Rows swapped in pairs by one turn or mirror: which row each one swaps with
The rows were stretched afterwards, more along some directions than others.
z549: |  15 | -25 |  20 |  22 |  -7 |  -8 |  19 |  12 |  29 |   7 |  -6 |   9 |  -3 |   2 | -17 |  21 |
z533: |   8 | -23 |  26 |  31 |  -6 |  -5 |  24 |  11 |  30 |   4 | -11 |   6 |   0 |  13 | -13 |  30 |
z590: | -12 |   0 |  17 |  27 |  15 |   3 |   5 |   9 |  20 |   4 |   1 |   7 |  17 |  13 |  11 |  20 |
z528: |  12 |   6 |   5 | -14 |   2 |  -6 |   8 |   8 | -13 |   7 | -15 |  -7 |   3 |  15 |  -5 |  21 |
z735: |  14 | -15 |  23 |  34 |  -5 |  -1 |  14 |   4 |  35 |   9 | -20 |   5 |   6 |   7 | -21 |  25 |
z926: |  23 |  -2 |  -4 |  23 |  -7 | -20 |  10 |  12 |   8 |   8 |   2 |   1 |  27 |   5 |   9 |  19 |
z935: |  -1 |  -1 |   7 |   9 | -10 |  10 |  20 |  -3 |   8 | -10 |   3 |   0 | -14 |  24 |  13 |  23 |
z756: |   3 |   3 |   0 |   3 |   0 |  18 | -12 | -12 |  -6 | -19 |   1 |  -8 | -10 |   6 |  12 |   5 |
z476: |  15 |  17 |  20 |  -4 |  -5 | -10 |  10 |   8 |  -9 |  13 |  -9 | -16 |   9 |   4 |  10 |  24 |
z389: |  15 | -11 |   2 |  21 |   1 | -10 |   7 |  13 |  25 |   9 |  -7 |  -2 |  24 |  24 |  21 |  34 |
z793: |   0 | -21 |  11 |  42 |  10 |  -1 |   6 |  21 |  28 |   4 |  -8 |   9 |  11 |   0 | -23 |   5 |
z844: |  -7 |  14 |  -4 |   3 |   8 |  22 | -17 |   0 | -21 |  -9 |  -5 |  -6 |  -4 |   6 |  13 |   7 |
z596: |  -4 |   1 |   5 |   3 |   1 |  32 | -12 | -12 |  -5 | -19 |   0 | -13 | -18 |  13 |  26 |  20 |
z267: | -16 |   5 |  15 |  23 |  16 |   7 |   4 |  13 |   7 |   1 |   3 |   6 |  10 |   8 |  11 |  16 |
z7: |  -5 |  -2 |  10 |   6 | -18 |  12 |  15 |  -7 |   5 | -11 |   2 |   5 | -14 |  19 |   9 |  20 |
z149: | -11 | -11 |   0 |  22 |  17 |   8 |   6 |   0 |  10 |  -8 |   3 |  12 |   5 |  19 |   0 |  17 |
z281: |   8 |   4 |   7 | -16 |   3 |  -6 |   3 |   9 | -13 |   6 | -14 |  -7 |   6 |  16 |  -5 |  18 |
z348: |  11 |  19 |  21 |  -7 | -10 |  -8 |  15 |   9 | -13 |  11 |  -8 |  -7 |   5 |   1 |   6 |  26 |
z938: |  11 | -21 |  27 |  43 |  -2 |  -8 |  18 |   9 |  39 |  12 | -15 |  14 |   9 |   7 | -21 |  27 |
z122: |  -9 | -13 |   3 |  17 |  11 |   8 |   5 |  -4 |   5 | -12 |   8 |   9 |   2 |  20 |   6 |  19 |
z531: | -12 |   1 |   6 |   7 | -12 |  16 |  15 |  -1 |   3 | -12 |   4 |   6 | -21 |  16 |  15 |  19 |
z280: | -9 |  4 | 14 | 28 | 17 |  6 |  0 | 10 | 14 | 11 |  1 |  6 | 12 |  5 |  6 | 21 |
z606: |  21 | -11 |   5 |  16 |  -6 | -25 |  16 |  17 |   9 |   4 |   5 |  -5 |  23 |  -2 |   7 |  12 |
z452: |   0 |   6 |   7 |  -3 |  -4 |  -1 |   0 |   4 |  -4 |  -8 |   3 |  -6 |  -5 |   0 |  -8 | -16 |
z297: |   6 | -23 |  18 |  32 |  -4 |   0 |  18 |  14 |  34 |   8 | -18 |  10 |   7 |  14 | -14 |  31 |
z704: |  24 |   1 | -10 |  13 | -13 | -18 |  16 |  15 |  -2 |   7 |   9 |   3 |  20 |   7 |  19 |  21 |
z129: |   7 |  13 |   5 |  -2 |  -1 |  -8 |  10 |  10 |  -6 |  -1 |  -1 |  -5 |  -1 |   2 | -13 | -10 |
z506: |  10 |  13 |  24 |  -5 |  -5 | -14 |  17 |   7 |  -2 |   9 |  -7 | -14 |   3 |  -2 |   4 |  20 |
z287: | -12 |   6 |  12 |  33 |  13 |   4 |   8 |  10 |  11 |   5 |   2 |  11 |  19 |  12 |   9 |  24 |
z603: |  -3 |   3 |  12 |   7 |   1 |   8 |   0 | -18 |  14 |  -6 | -14 |  13 |   9 |  15 |   0 |  23 |
z725: |   1 |  12 |   9 |  -8 |  -5 |  -9 |   9 |   5 |  -2 |  -3 |  -3 |   0 |  -5 |  -6 | -17 | -13 |
z20: |  -6 |  12 |   7 |   6 |   7 |   8 |  -7 |  -3 |   9 |   0 | -19 |  18 |  17 |   6 | -18 |  11 |
z879: | -20 |   6 |  13 |  31 |  15 |   5 |  11 |  16 |  13 |   6 |  -1 |  13 |  13 |   9 |   4 |  23 |
z368: |   9 |  23 |  14 |   6 |  -7 |  -4 |  12 |  15 | -11 |  26 | -12 |   5 |  12 |   2 |   0 |  37 |
z958: |  -7 | -11 |   8 |  54 |  13 |  16 |   1 |  23 |  26 |   8 | -13 |  14 |   9 |   9 | -18 |  17 |
z182: |  -2 |  -6 |   9 |  49 |  10 |   7 |   4 |  37 |  11 |  20 | -17 |  17 |  11 |   7 | -19 |  22 |
z631: |  -6 | -11 |   3 |  35 |   9 |   8 |   5 |  40 |  13 |  18 | -13 |  23 |   7 |   7 | -22 |  21 |
z741: |  -5 |   7 |   3 |   5 |   3 |  16 |  -6 |  -5 |   9 |  -5 | -18 |  12 |   7 |  21 |   0 |  23 |
z943: |  -5 | -13 |  13 |  41 |  15 |  -2 |   8 |  33 |  18 |  10 | -12 |  12 |  11 |   6 | -25 |   9 |
z837: |  15 |  20 |  16 |  -3 | -12 |  -9 |  13 |  12 | -19 |  14 |  -4 | -11 |   8 |  -1 |  10 |  25 |
z807: |  22 |  -8 |  -1 |   4 |  -3 | -18 |  10 |  16 |  18 |   9 |  -2 |  -6 |  22 |  20 |  22 |  24 |
z121: |   7 | -20 |   9 |  21 |   3 | -12 |  15 |  21 |  30 |   7 |  -7 |   2 |  25 |  22 |  18 |  34 |

Swapped with z20: z596
Swapped with z631: z549
Swapped with z476: z287
Swapped with z741: z756

